Rows are one point carried round by a steady rotation, each followed by how many ticks it has turned.
The counts run from 0 to 458.
-2.19 +1.45 -0.48 +2.15 +0.04 -0.85 -2.14 +2.81 -0.51 -0.24 +0.95 -1.64
 +0.75 -0.76 -0.21 +0.34 +0.67 +3.07 +2.27 +0.04 +0.08 +1.47 +0.13 +2.17
 +1.88 +0.69 -1.76 -0.92 +0.84 -0.96 +1.73 -1.20 -0.04 -2.66 +0.71 -1.40
 +0.57 +4.58 +0.55 -1.57 +1.03
125
+0.52 +1.30 +1.10 +0.82 +2.74 +2.12 -1.49 +0.71 +3.35 +0.57 +1.04 +0.86
 +1.84 +0.02 -0.31 +0.87 -1.85 -1.06 +1.07 -2.52 -0.89 -2.12 -0.83 +1.10
 -2.19 -0.47 +0.49 +0.69 +0.19 +1.56 +1.70 +0.98 +2.31 -2.08 -1.96 -0.67
 +1.29 -0.21 -1.90 +2.88 -0.61
216
-1.33 -1.34 -0.37 +0.37 -0.44 -1.19 +1.77 +0.99 +0.14 +1.92 +0.04 -1.64
 +1.22 +1.47 -1.98 +0.47 -1.91 +0.43 -2.03 -2.87 -1.23 +0.13 +0.54 +0.25
 +0.85 +2.13 -0.16 -1.58 -0.99 +0.19 +0.99 +1.29 -2.30 +2.13 +0.24 -1.92
 +1.14 -0.07 +3.28 -3.23 +0.10
302
-2.27 -0.26 -0.57 +1.62 -1.44 +0.82 -0.19 -2.17 -0.24 -0.91 -0.13 +1.17
 -0.78 -0.57 -2.58 -2.90 -0.58 -2.39 +0.29 -0.96 -0.32 +1.01 +0.48 +0.38
 -1.14 +2.00 +2.54 -2.75 -1.81 -1.74 +0.12 -0.85 +0.66 +2.53 -1.28 -1.72
 -1.55 +2.33 -0.63 +1.46 +0.93
283
+2.45 -1.35 -0.55 -0.01 +1.75 +1.63 -2.16 -0.70 -1.10 -0.22 -1.26 +0.62
 +0.15 -0.48 -1.12 -1.30 +0.38 +0.49 -3.27 +1.08 +2.40 -1.18 -0.30 +1.93
 +3.18 -2.66 +0.60 -1.01 +1.00 -0.22 -0.06 +1.03 -1.87 -0.80 -1.27 -2.56
 +1.98 +0.90 +1.93 +0.65 -1.76
191
-2.18 +0.90 +1.00 +0.33 +1.14 -0.78 -1.58 -1.14 +1.91 +1.26 +0.06 -2.34
 +1.88 -0.15 +0.17 +0.03 +1.63 +0.23 +1.86 -1.46 -2.12 -0.12 -0.02 +2.17
 +1.53 +0.78 -0.41 -1.48 -0.43 +0.27 +2.18 -1.23 +0.45 -0.66 -1.98 -3.05
 +1.57 +1.44 +3.08 -0.47 +1.93
265
+1.86 +1.35 -2.44 +1.09 -0.33 +0.14 -1.23 +0.33 -0.53 -1.14 +0.09 +1.66
 +0.32 +0.79 -3.63 -1.63 -1.26 -0.55 -1.71 -2.50 -1.50 +0.53 -0.50 +1.01
 +0.30 +0.32 -0.80 -1.59 -0.02 -1.41 -1.82 +1.48 -1.84 +0.76 +0.47 -1.27
 -0.89 +0.59 +1.07 +3.14 -1.07
46
-0.07 -1.24 -1.04 +0.10 -0.42 +0.88 +0.46 -2.31 -0.37 -0.26 +0.97 +0.69
 -0.89 -2.13 -3.53 -0.14 -0.44 -0.55 +0.08 -1.25 +0.09 +2.37 +1.14 +2.20
 -2.10 +2.70 +0.87 -1.59 -0.40 +0.26 -0.33 +2.17 -1.44 +2.99 -2.11 -1.78
 +0.28 +0.10 +0.94 -0.08 -1.10
291
-1.13 -3.43 -0.10 +1.16 -0.46 +1.44 -1.35 +1.64 -0.72 -0.86 -0.71 +2.10
 -0.27 -1.65 -2.60 -2.85 -1.34 +1.68 -1.22 -0.83 -0.18 +2.47 +1.14 +0.96
 -1.21 +1.47 +1.72 -2.86 +2.25 -0.70 -0.25 +0.66 +0.91 -0.41 +1.35 -0.70
 -0.03 +1.29 -2.34 +0.21 +0.12
142
-0.41 +1.47 -1.49 +2.15 +3.41 -1.41 -0.81 -0.70 +2.46 -0.87 -0.97 -3.21
 +1.12 +1.93 -0.41 +2.08 -2.55 +1.48 +1.12 +0.51 +1.09 -0.56 +0.04 +1.34
 +0.53 -2.20 -0.12 +0.07 +2.09 -1.16 +0.86 +0.89 -1.86 -1.65 +1.39 -0.01
 +0.75 +0.03 +1.80 +0.39 -1.20
360
-3.21 +0.30 -0.67 -0.70 +2.79 -0.45 -0.77 +1.54 +1.13 -0.44 +0.96 +2.53
 +0.19 -0.88 -0.50 +2.19 +0.32 +1.22 +1.13 -0.27 +1.77 +0.51 +1.49 +2.37
 -2.67 +2.04 +0.79 -1.14 +1.55 -0.44 +2.45 -1.45 -0.91 -0.95 +0.33 +0.80
 +1.75 +1.82 -0.24 -1.80 -0.84
401
-1.00 +0.42 +0.76 +0.33 +2.53 -0.21 -2.04 -1.18 -0.70 -2.05 +1.27 +0.63
 -0.21 +0.78 -2.08 +2.29 -2.17 +0.22 +1.41 -0.20 +0.89 +1.09 +1.77 +0.74
 -4.01 +2.60 +0.81 -2.74 +2.60 -1.36 +0.00 +0.33 -0.67 -1.55 +1.59 +1.01
 +1.30 -0.63 -1.08 -0.49 -0.28
107
-1.82 +0.18 -0.39 +2.85 -0.37 -0.05 +0.84 +0.55 +2.21 -0.12 +0.65 -3.55
 +1.11 +1.87 -1.34 -0.81 -3.26 -0.43 +1.06 +1.34 -1.79 -0.73 -1.22 -0.54
 +0.96 -1.73 +0.52 -2.94 +1.64 -0.69 +0.88 +2.28 -0.50 +0.20 +1.01 -1.78
 -0.61 -0.74 +1.55 -0.33 -0.30
316
-2.57 -0.30 +0.26 +0.81 +0.15 -1.38 +0.17 +0.95 +3.22 +2.99 +1.40 -1.34
 +0.99 +0.69 -1.15 -1.49 -0.08 -0.41 +0.44 -0.46 -2.95 -1.11 -0.22 +1.40
 +1.68 -0.35 -0.09 -2.79 +0.28 +0.16 +2.85 +1.08 -0.61 +0.44 +0.28 -3.68
 +0.09 -0.07 +2.64 +0.88 +0.51
23
-1.41 +1.56 -2.74 +2.46 +2.33 -1.02 +0.22 +2.65 +3.70 -0.42 -0.51 +0.03
 +1.61 +2.59 -1.15 +2.08 -3.07 +0.71 -0.21 -1.26 +0.07 -1.14 -0.28 +1.65
 -0.68 +0.17 -0.51 +0.43 +0.21 -1.27 +0.45 +0.00 -0.18 -1.83 +1.54 +0.10
 +0.02 +1.96 +0.67 +1.57 -0.02
362
-0.08 -0.78 -0.72 -0.57 +1.03 -1.76 -0.64 -1.60 -1.19 +0.95 -0.58 +1.06
 -0.29 +1.53 -1.35 +0.37 -0.03 -0.61 -0.43 -1.61 +2.53 +1.42 +0.50 +2.81
 -2.92 +3.53 +1.89 -1.33 -1.16 -0.13 +0.91 -0.14 -1.19 -0.28 +3.73 +1.15
 -1.17 +1.81 -2.51 -0.26 -0.12
99
-2.30 -1.05 +0.98 +1.70 +0.16 -1.35 +0.53 +1.94 +3.49 +1.69 +1.36 -1.15
 +0.85 +1.55 -1.18 -2.57 -1.69 -1.12 +0.97 -1.17 -2.39 -0.65 +0.51 +0.41
 -0.52 +0.50 +1.18 -2.81 +0.70 +0.38 +2.20 +1.91 +0.81 +0.52 +2.44 -1.92
 -0.39 -1.22 +0.83 +1.23 +0.49
311
-0.72 -1.18 -1.53 +3.28 -0.41 +0.10 +0.50 -1.32 +0.90 +0.41 -1.17 +0.01
 +0.05 +1.17 -3.18 -3.49 -1.60 -1.63 -0.97 -0.85 +0.00 -0.49 -0.10 +1.11
 +0.22 -0.68 +1.38 -0.52 -0.06 -1.54 +0.09 +1.78 -0.66 +1.83 +1.30 -1.94
 -2.93 +0.15 +0.17 +3.96 +0.86
39
-0.14 +1.49 -3.20 +1.20 +1.48 -1.72 -2.41 -0.43 -2.57 +0.40 -1.31 +0.96
 +0.73 +2.56 -1.42 +0.32 -0.21 +0.56 -1.11 -0.63 +0.87 +1.71 -0.06 +1.72
 +0.45 +1.56 -1.51 -1.01 -0.33 -1.88 -0.75 +0.22 -1.71 -2.03 +1.75 -0.05
 -2.51 +3.74 +1.23 +1.69 +1.00
90
+1.33 -0.94 -0.63 +3.24 -0.13 +3.23 +0.02 +1.69 -1.55 -0.74 -1.42 -0.80
 +0.18 -0.39 -1.25 -1.89 -2.13 +1.01 -1.53 -1.28 +2.46 -0.90 -1.21 +1.03
 +2.42 -2.36 -0.41 +1.78 +0.18 -0.82 -0.38 +1.95 -0.47 -0.34 -2.62 -2.03
 -0.15 +2.49 -1.06 +0.40 -0.30
184
+0.84 +3.13 -1.41 +2.60 +1.39 -0.61 -0.48 +0.15 +2.18 -1.42 +0.23 -1.09
 +0.90 +1.63 -1.03 +0.86 -3.28 +0.17 +1.86 -2.32 -0.94 +0.90 -0.69 +1.35
 -1.83 -0.62 -0.37 +1.21 -0.49 -0.13 +0.46 +1.73 +1.80 -1.53 +0.91 -0.12
 -1.47 +1.10 -0.46 +3.06 -0.56
76
+0.56 +2.23 -1.12 +0.23 +2.14 +2.10 -2.01 -2.01 +0.70 -0.28 +0.77 +0.38
 +0.34 -0.32 +0.70 +2.00 +0.13 -1.21 +0.97 +3.20 +0.44 -0.95 -2.53 +1.26
 +1.51 -0.86 +0.56 -0.68 -0.39 +0.45 +1.28 -0.57 +0.59 -1.78 -3.68 -2.35
 +0.28 +2.98 +1.17 +1.66 -1.15
226
+0.10 +0.03 +1.68 -0.18 +0.19 -0.39 -0.08 +2.65 +0.74 -0.80 +2.53 +0.62
 -0.85 -0.28 +0.67 -1.88 -0.11 +1.50 -0.19 -0.55 +2.16 -0.69 +0.70 +1.85
 +0.58 -0.66 +0.48 -1.16 -0.52 +0.40 +2.55 -0.27 -0.39 +0.26 +0.01 -1.27
 +3.98 +1.32 +0.13 -4.29 -2.53
160
+2.63 +0.84 +1.56 -0.65 +1.25 +0.54 -1.56 -4.40 -2.17 +0.21 +0.88 +0.37
 -0.24 +1.46 +0.09 +0.99 -0.33 -3.24 -0.91 -0.29 +0.75 +1.38 -1.61 +1.10
 -0.20 +1.92 +2.12 -2.16 -2.39 +1.58 +0.75 +0.01 +0.45 +0.04 -1.46 -0.74
 -0.34 +1.89 -1.99 -0.10 -0.44
240
-2.23 +2.25 +0.65 +0.91 +2.16 -0.62 -1.80 +0.01 +0.98 +0.91 -0.13 +0.41
 +1.96 +0.64 -0.93 +1.17 -0.11 -0.56 +0.68 -4.09 -1.26 +0.29 +1.74 +0.32
 -0.29 +1.10 -1.72 -0.60 -0.24 -0.49 +1.16 -1.36 -1.01 -0.11 -3.28 -1.67
 +1.61 +0.81 +2.12 -0.10 +2.15
259
-0.40 +0.40 -0.86 +0.58 -0.83 -0.54 -1.22 -0.13 -0.57 -0.26 +0.06 -0.99
 +0.66 -1.56 -4.07 -1.94 +1.91 +0.77 -0.59 -3.04 -1.87 +0.38 -0.35 +1.52
 +1.85 +0.78 +0.23 -2.81 -0.34 -1.27 -0.80 -0.46 -2.63 +1.96 -0.64 -1.82
 +2.26 +0.45 +1.98 -1.30 +0.12
294
-1.11 -2.87 -0.88 +0.34 +0.45 +1.45 -0.19 +2.30 -0.68 +0.14 -1.24 +3.98
 +0.00 -1.23 -1.19 -1.70 -1.04 +1.68 -3.97 -1.16 +0.29 +0.95 +1.43 +0.85
 -0.38 +1.85 +2.28 -0.78 -0.76 +0.58 +0.20 -0.38 +0.26 +0.47 -0.85 -1.71
 +1.27 +2.85 +0.03 -1.42 -1.16
436
+0.96 +0.22 -0.14 +1.96 +0.30 +3.58 -1.29 +0.37 +0.00 -2.68 +1.57 +1.90
 -0.65 -0.52 -0.36 -2.37 -2.69 -1.07 +0.18 +2.57 +0.94 -0.30 -0.11 +0.24
 +0.03 -2.56 +1.64 -1.05 +1.48 -0.50 +0.52 +2.42 +1.19 -0.64 -2.06 -2.10
 -0.66 +1.66 -0.72 +1.26 -3.39
181
-1.00 +0.35 +1.41 +1.64 -0.09 +0.58 -0.92 -1.54 -1.30 +1.29 +0.98 -1.06
 +0.23 +0.13 -0.35 -1.22 -0.48 -1.76 +2.13 -0.96 -2.22 +2.89 +0.80 +1.01
 -0.49 +1.79 -0.66 -1.95 -0.83 +0.49 +1.84 +1.41 +2.31 +0.26 -2.13 -3.23
 -2.78 +1.44 +0.21 +1.85 +2.18
275
-2.32 -1.90 +1.24 +3.11 +0.08 +1.36 +0.65 +0.36 -1.27 -0.21 -2.60 -0.14
 +0.00 +0.60 +0.21 -1.46 -2.44 +1.70 -0.24 +0.47 +1.03 +2.54 +1.76 +0.71
 -0.51 +0.75 +1.93 -0.21 +0.96 -0.38 +0.92 +0.48 +3.11 -0.98 -0.69 -1.27
 -1.22 +2.97 -1.10 -0.29 +1.44
421
-1.75 -0.47 -1.11 +2.13 -1.44 +0.88 -0.47 -0.65 -1.56 -0.14 -2.09 +0.46
 +1.24 -0.44 -4.17 -2.42 -1.42 -0.85 -1.14 -2.51 -1.53 +1.06 +0.79 -0.67
 +0.68 +1.50 +0.68 -2.72 +0.42 -2.20 -1.44 +0.24 -2.04 +1.75 -1.78 -2.19
 -0.38 +1.51 +1.33 +0.36 +1.15
288
